The same turns and mirrors carry the whole set onto itself and the rows of a family onto each other. Which other rows belong to the same family as each row named below? List them in the order they appear above.
These 32 rows form 4 families of 8 rows each.
kifuz: [ -6.2  13.2 -42.6 -26.3  12.9   1.6 -11.3 -10.6  35.9  -2.2 -11.1   5.7
  -9.9   4.6  24.8  27.2]
pefi: [  6.4 -10.0 -13.5   3.2  -5.9   5.7 -38.3 -25.0   4.9   4.0  -1.4 -12.3
 -23.6   5.1 -16.0 -11.7]
zes: [ -3.5   2.4  -8.5 -11.4  14.2 -17.3  -6.6 -16.3  30.9 -15.3  -2.7  -1.6
 -24.0   1.8  38.3   9.9]
neda: [-10.9  10.2   0.5   3.9  29.0 -18.6  -1.3 -11.9  16.8  -6.2  -7.0 -15.8
   6.9 -13.1  27.0  36.4]
zel: [ -1.9  10.6 -19.9  -2.4  30.9 -15.4   4.2  -9.3  23.5  18.0   6.7  15.9
  -7.8 -10.2  31.6  24.5]
dazos: [ -6.8  10.7 -22.6 -13.4  35.2  -7.0   5.4  -2.4  15.0   1.3   1.7   6.0
   7.4 -25.6  21.6  34.9]
raka: [-13.2  11.6 -27.4 -17.3  16.6 -22.7   8.2 -22.4  14.0  11.1  -7.9  23.1
 -15.1  -1.1  22.3  13.5]
Sug: [  5.9 -12.2   5.2  19.1  -5.8  19.6 -25.4 -32.4   2.6   3.5   0.9 -24.1
 -14.3  10.8  -1.2  -4.6]
Fozu: [  8.2  12.4 -22.7 -23.1  21.8   2.4 -14.8  -7.7  38.4 -16.8  -5.2  -4.9
 -14.1  -8.6  34.4  17.7]
biv: [ -2.2  -7.8  -8.4  16.6   5.1  16.8  -2.4 -19.9  -3.4  20.3  22.5 -42.6
 -10.0  -4.1  -0.4  -1.3]
Vez: [ -0.7   4.7 -16.2  -6.0  16.5  17.9  -8.1 -35.1 -17.8  42.7 -12.3  -4.2
  -2.9  -6.7 -15.8  -5.6]
pivif: [ 11.0  -0.3 -16.4 -20.7   6.2  16.6  15.0  -2.8  31.2 -17.5 -16.1  -0.8
   0.2 -17.8  27.1  32.3]
kavig: [ 19.1  -8.8  -5.8   3.8 -10.0  26.4 -17.8 -22.8   6.8   4.8 -15.0 -37.9
  -8.7  -0.7 -12.9  -7.9]
tudoz: [  2.3 -11.7  -8.3  10.9   3.2  14.9   0.4 -19.8 -18.7  23.4  -7.1 -26.9
  11.2 -19.5 -25.8   8.3]
deno: [-10.2   2.3 -39.0 -36.4  23.1   2.7   8.5 -16.7  18.1 -12.5 -24.1   4.9
  -2.6  -8.5  15.5  22.4]
Povus: [ -6.1  -2.4  -5.9 -17.2  36.0  -6.2  14.1  -9.3  14.2 -13.2  -8.6 -12.3
  -2.2 -23.3  31.4  24.6]
Radum: [ -3.8   2.0 -38.2  -2.8   7.9  24.6   3.1 -28.4 -15.1  27.8   6.7 -21.4
  -0.4  -7.0 -16.8  -4.1]
laf: [  8.7   9.0 -23.0  -6.6   9.7 -21.5 -22.2 -17.5  29.5 -20.3  -9.2  11.0
 -13.3   1.6  16.7   9.8]
biz: [  4.4  21.2 -29.4 -14.1  32.4 -10.4   6.3 -30.4  12.0  18.3 -17.7  20.6
   5.5 -11.1  20.4  13.7]
med: [  2.0 -12.2 -31.8 -22.5  25.5  10.4  -0.4 -12.3  33.9  -8.4 -32.7  -6.8
   6.6   3.5  21.7  32.1]
nulam: [  3.3  -7.2 -26.1  -1.8 -16.2  26.5 -14.9 -28.0   5.3  15.2 -20.4 -28.3
  -5.3  12.8 -21.3   1.0]
Gizu: [  7.7 -21.1 -30.3  -2.5  10.1  37.9  -1.0 -18.9   2.1   6.4   5.5 -42.3
  -4.8  -4.6  -8.7   0.7]
tureg: [ -1.3  -5.4 -34.6  10.5  -9.3  13.0 -14.6 -24.7   1.0  16.0  14.1 -19.3
 -19.3   9.5 -13.6 -10.3]
doned: [ -0.5  20.2 -27.3 -20.1   6.0   5.8  18.9 -14.3  13.4   5.7 -14.3  22.1
   4.4 -21.7  16.6  27.4]
kibo: [  8.7  -9.9  -3.0  19.9  -2.5   7.9  -0.2 -27.7  -9.1  37.3  -3.5 -15.2
  -1.1  -3.9 -12.2  -3.7]
gidul: [  2.5 -18.6   6.3  14.1  15.2  31.7  -6.1 -27.8 -13.6   5.2  -3.9 -33.5
   9.5 -12.0  -4.9  13.2]
Vafan: [  1.2 -29.9 -19.3 -13.7  11.9  37.3 -15.5 -19.4   8.1  11.6 -24.8 -30.2
  -3.1   4.7 -14.1  14.0]
dosip: [-14.6  -8.1  12.2  13.6  14.3   9.3 -15.9 -18.9 -10.9  17.7  -0.6 -40.4
  -4.5 -12.7  -6.5  15.1]
fep: [  3.0  13.9   4.0   1.8   4.8  -4.9  14.0  -4.5  26.3  -2.3  -0.6  -0.7
  -7.2 -17.9  37.0  30.9]
baso: [ -4.0  -5.2 -15.7  15.1  -4.1  15.0  -9.8 -41.9 -17.1  30.2  -2.5   5.0
  -4.5   8.1 -13.9  -1.6]
zulet: [ -0.8 -13.0 -28.3  -7.4   1.1  41.6 -11.1 -35.9  -8.9   6.5 -20.5 -15.4
   6.7   1.3 -22.0  11.5]
dok: [  2.6  14.9 -20.1  -8.2 -13.0  -8.0   1.2  -8.6  32.3  -6.0  -6.7  23.8
 -17.0  -3.7  22.4  19.1]

Which other rows belong to the same family as dok? biv, pivif, Radum, Gizu, tureg, doned, fep
Which other rows belong to the same family as kifuz? zel, dazos, Fozu, kavig, tudoz, nulam, kibo
Which other rows belong to the same family as zulet? zes, raka, Sug, deno, Povus, gidul, baso

